[[31 45 51 50 48 66 64 64 61 45 48 52 46 50 60 53]
 [55 52 57 37 59 49 58 38 54 55 59 54 75 53 48 42]
 [71 49 64 57 53 44 40 47 44 51 53 49 42 49 62 56]
 [60 54 62 52 45 51 50 40 57 70 48 54 55 53 50 55]
 [37 53 43 45 52 46 51 61 60 41 44 47 23 52 66 51]
 [57 57 51 49 58 56 59 45 63 54 48 49 15 51 64 54]
 [71 45 52 60 48 52 52 65 45 82 42 52 51 51 43 55]
 [20 45 57 57 48 47 50 46 44 49 44 43 50 57 48 51]
 [61 51 66 54 64 47 58 36 52 60 47 48 60 52 57 62]]
The entry in the top-left corner: 31
The minimum is 15
What is the top entry of the column that holds the largest entry? 45
The entry directly below the largest entry -> 49
What is the second entry on the main diagonal? 52
The 2nd largest entry: 75
The fifth entry in reading order -> 48
The largest entry -> 82
What is the third-last entry, reading row by row? 52
The bottom entry of the column that holds the smallest entry -> 60
The bottom-right entry -> 62
What is the largest entry in the last row? 66
The entry just left of 63: 45
The third entry on the diagonal from the top-right corner -> 49
What is the third entry, reading row by row? 51
The top-right entry: 53
The last entry in the row that holds the largest entry: 55
What is the smallest entry in the last column? 42
The entry just left of the largest entry -> 45
The entry just left of 23 -> 47
What is the first entry in the row that holds the smallest entry? 57
What is the last entry in the row that holds the smallest entry? 54
What is the second-last entry, reading row by row? 57
What is the second entry in reading order? 45
What is the entry directly above the largest entry? 54
The 3rd entry on the main diagonal is 64
The entry directly above 23 -> 55
The smallest entry in the first column: 20
The second entry on the diagonal from the top-right corner -> 48
The bottom entry of the column that holds the largest entry -> 60

arr =
[[-36  -4 -38  14  13 -28  25  18  -5]
 [ 15   0  30 -12 -35  41  -1 -18   3]
 [  4 -12  23   3   8  -1  -6   5  62]]
Which number is the first entry in the row that holds the largest entry?
Answer: 4
Which number is the top-left entry?
Answer: -36
Which number is the entry directly above 5?
Answer: -18
Which number is the last entry, reading row by row?
Answer: 62
Which number is the smallest entry in the first row?
Answer: -38
The entry in the top-right corner is -5
The entry just left of the centre entry: -12
Which number is the largest entry in the first column?
Answer: 15
Which number is the 5th-last entry, reading row by row?
Answer: 8
The entry just left of -28: 13
Which number is the 3rd largest entry?
Answer: 30
The entry directly above 62: 3

data =
[[  7  12  -9  14   2 -10  -8 -12  -9  50 -13   2  -3   8  17]
 [  1   7  14  -4  10   0 -13  -6   1  29  -7 -17   2   0  11]
 [  2 -12  -4  -3  -2  -2  -6  15   2  18  -4   0  -4  -1   5]
 [ -5  -6  -8  -2  -4 -16   1   8   7  23  -5  -5   0  10 -11]
 [  0  15   9  17  -3   2  -5 -15   0  41 -10   6 -11   3  -4]
 [ -3  -2  -5  12  -8 -17  -2   3  -9  49 -12   6   3  20  -1]
 [  0   1   0   6  -4 -13  -2   0   2  40 -10 -10  -4  20   3]
 [-12  -4   5  10   5  -9   1   6   3  68 -18 -14  -2   7   1]
 [ -6   6   2   1  -8  -7 -19  -6  -4  60 -16  -6   5  22  -9]
 [ -9   3   2   2  -3  -6  -5  -2  -8  24  -6 -16   6  21  -8]
 [ -3   0   4  -4  -4   7  -7   2   0  24  -6   0  -4   5 -12]]
Counting starts at 0.
The entry at row 1, column 0 is 1
What is the entry in the bottom-right corner?
A: -12
The entry just left of the centre entry: -2
The entry in row 1 and column 2: 14
The entry in the bottom-left corner is -3
The entry in row 2 and column 0 is 2
The entry directly below the largest entry: 60
The entry directly above the smallest entry is 1
The entry at row 0, column 0 -> 7
The entry directly below the centre entry is 0
What is the entry just right of the largest entry?
A: -18
The entry in row 0 and column 2 is -9
The entry directly above the centre entry is -15
The entry directly below 49: 40
The entry directly below 40 -> 68
The entry in row 0 and column 1: 12
The entry directly below the smallest entry is -5
The bottom entry of the column that holds the smallest entry -> -7
What is the top entry of the column that holds the smallest entry?
A: -8
The top-right entry: 17
The bottom entry of the column that holds the largest entry -> 24
What is the entry directly above 4?
A: 2
The entry in row 1 and column 1 is 7
What is the entry at row 2, column 2?
A: -4
The entry just right of the smallest entry: -6
